Each row has a name. Each piece below is followed by the name of the row it came from, unless a question asks for something else. Each question is about the rows just above it. Some pieces are copies with a little noise.

k244: [-44.1  10.3   2.2  -2.6   1.1  21.1]
k381: [-44.1  10.3  21.0  -2.6  -2.1   1.8]
k815: [-44.1  10.3   2.2  -2.6  -3.1  -0.9]
k556: [-44.1  10.3   2.2  -7.3  21.1 -70.5]
k838: [ 21.1  62.8  60.9  52.3  67.0 -20.1]
k354: [-26.2  -8.9  -4.4   1.7 -13.0  25.2]
The one value in k244 and k838:	[21.1]
which: [-26.2  -8.9  -4.4   1.7 -13.0  25.2]	k354
Shared by k556 and k838:	[21.1]

k810: [ 30.3 -29.9  44.9 -30.0]
k643: [-64.7  -0.4  73.6 -30.0]
k335: [ 30.3 -30.0  44.9 -59.9]
which: [-64.7  -0.4  73.6 -30.0]	k643
Which value is in both k643 and k810?	[-30.0]
Shared by k810 and k643:	[-30.0]
which: [ 30.2 -29.8  44.9 -30.1]	k810
which: [ 30.3 -30.1  44.9 -59.9]	k335
which: [ 30.3 -30.0  44.9 -59.9]	k335

k442: [ 26.9  -2.8 -55.2 -25.8 -30.9 -24.3  35.7 -28.8 -27.2 -23.6 -38.0  16.6
 -28.2  32.0 -42.6 -23.8 -37.6   4.9  21.7 -12.3 -32.1 -36.0 -27.0  -5.0]
k227: [ 15.7 -29.5 -25.3 -18.5 -21.6 -41.8  17.3 -24.3 -21.8 -14.8 -32.1  -4.4
 -23.0  16.8 -55.0 -16.0 -53.0 -10.6  -3.8 -25.4 -29.2 -47.3 -20.5  -8.1]
k465: [-14.4 -47.5  53.0 -17.9 -28.3 -11.2  -6.5 -42.5  -4.1  -9.5  -5.1 -27.4
   8.1  -8.9 -46.5 -11.5 -70.9 -64.6 -29.2  44.0  37.4 -19.1   0.1  80.9]
k148: [ 26.9  -2.8 -19.5 -25.8 -30.9 -24.3  35.7 -28.8 -27.2 -23.6 -38.0  16.6
 -28.2  32.0 -42.6 -23.8 -37.6   4.9  21.7 -12.3 -32.1 -36.0 -27.0  -5.0]
k454: [-18.2  18.8   6.3 -48.8  -9.9  25.1  -4.2 -47.7 -45.1 -48.6 -40.5  -0.9
 -42.7  -8.0  18.3 -48.6  17.5  -4.6   6.6  18.2 -18.6  20.1 -45.5  -2.5]
k102: [  0.2 -13.6  -2.0  -2.5  -2.4  -9.9  -1.7  -4.7  -3.1  -0.9  -4.1  -6.7
  -3.0  -0.5 -11.9  -1.7 -14.7  -7.0  -8.5  -4.2  -1.8  -8.8 -42.5   1.4]
k137: [ 33.8 -10.0 -59.4  -7.6  -7.4 -70.0  26.3  -8.2 -20.1  -4.4 -35.5   0.3
 -25.6  29.2 -73.8  -6.1 -63.7   5.6  -4.4 -60.0 -52.8 -66.0 -18.6 -38.4]
The row with [ 26.9  -2.8 -55.2 -25.8 -30.9 -24.3  35.7 -28.8 -27.2 -23.6 -38.0  16.6
 -28.2  32.0 -42.6 -23.8 -37.6   4.9  21.7 -12.3 -32.1 -36.0 -27.0  -5.0] is	k442
Where do [-14.4 -47.5  53.0 -17.9 -28.3 -11.2  -6.5 -42.5  -4.1  -9.5  -5.1 -27.4
   8.1  -8.9 -46.5 -11.5 -70.9 -64.6 -29.2  44.0  37.4 -19.1   0.1  80.9] appear?	k465
Which row holds [  0.2 -13.6  -2.0  -2.5  -2.4  -9.9  -1.7  -4.7  -3.1  -0.9  -4.1  -6.7
  -3.0  -0.5 -11.9  -1.7 -14.7  -7.0  -8.5  -4.2  -1.8  -8.8 -42.5   1.4]?	k102
Shared by k227 and k465:	[-29.2]

k784: [ 54.4 -15.8   2.7 -21.3]
k734: [-15.7 -69.8  -4.7  19.6]
k271: [ 64.3 -24.6 -75.2 -43.2]
k877: [ 64.3 -24.6 -63.6 -69.7]
k552: [-69.7  11.1  31.7   0.4]
Which row holds [ 64.3 -24.6 -63.6 -69.7]?	k877
Which value is in both k552 and k877?	[-69.7]
which: [ 54.3 -15.9   2.7 -21.3]	k784

k166: [ 24.2 -39.6  33.2  60.9]
k389: [ 55.1 -16.2  43.2  12.9]
k774: [ 56.5 -17.3  12.8   2.1]
k452: [  5.2   6.4  -3.0 -92.2]
k478: [ 12.8  48.1 -92.3 -14.2]
k560: [ 56.5 -92.2  12.8 -34.5]
Which value is in both k560 and k478?	[12.8]
which: [ 55.1 -16.2  43.2  12.9]	k389
Which value is in both k452 and k560?	[-92.2]
which: [ 56.5 -92.2  12.8 -34.5]	k560
which: [ 56.5 -92.3  13.0 -34.5]	k560

k174: [ 18.7  -3.2 -41.2  21.9  12.4   9.9  26.7]
k456: [-20.6 -21.9 -76.8  -0.8 -17.2 -15.8  27.9]
k217: [28.2 20.1 17.9 27.4 20.8 13.5 18.0]
k601: [75.3 14.9  5.6 17.9 40.4 10.8 -9.9]
k76: [  3.9 -17.1 -75.6 -17.2 -33.5  -3.8  -4.1]
which: [-20.6 -21.9 -76.8  -0.9 -17.2 -15.9  28.0]	k456
which: [28.2 20.1 17.9 27.4 20.8 13.5 18.0]	k217
which: [  3.9 -17.1 -75.6 -17.2 -33.5  -3.8  -4.1]	k76
The row with [-20.6 -21.9 -76.8  -0.8 -17.2 -15.8  27.9] is	k456
Which value is in both k601 and k217?	[17.9]

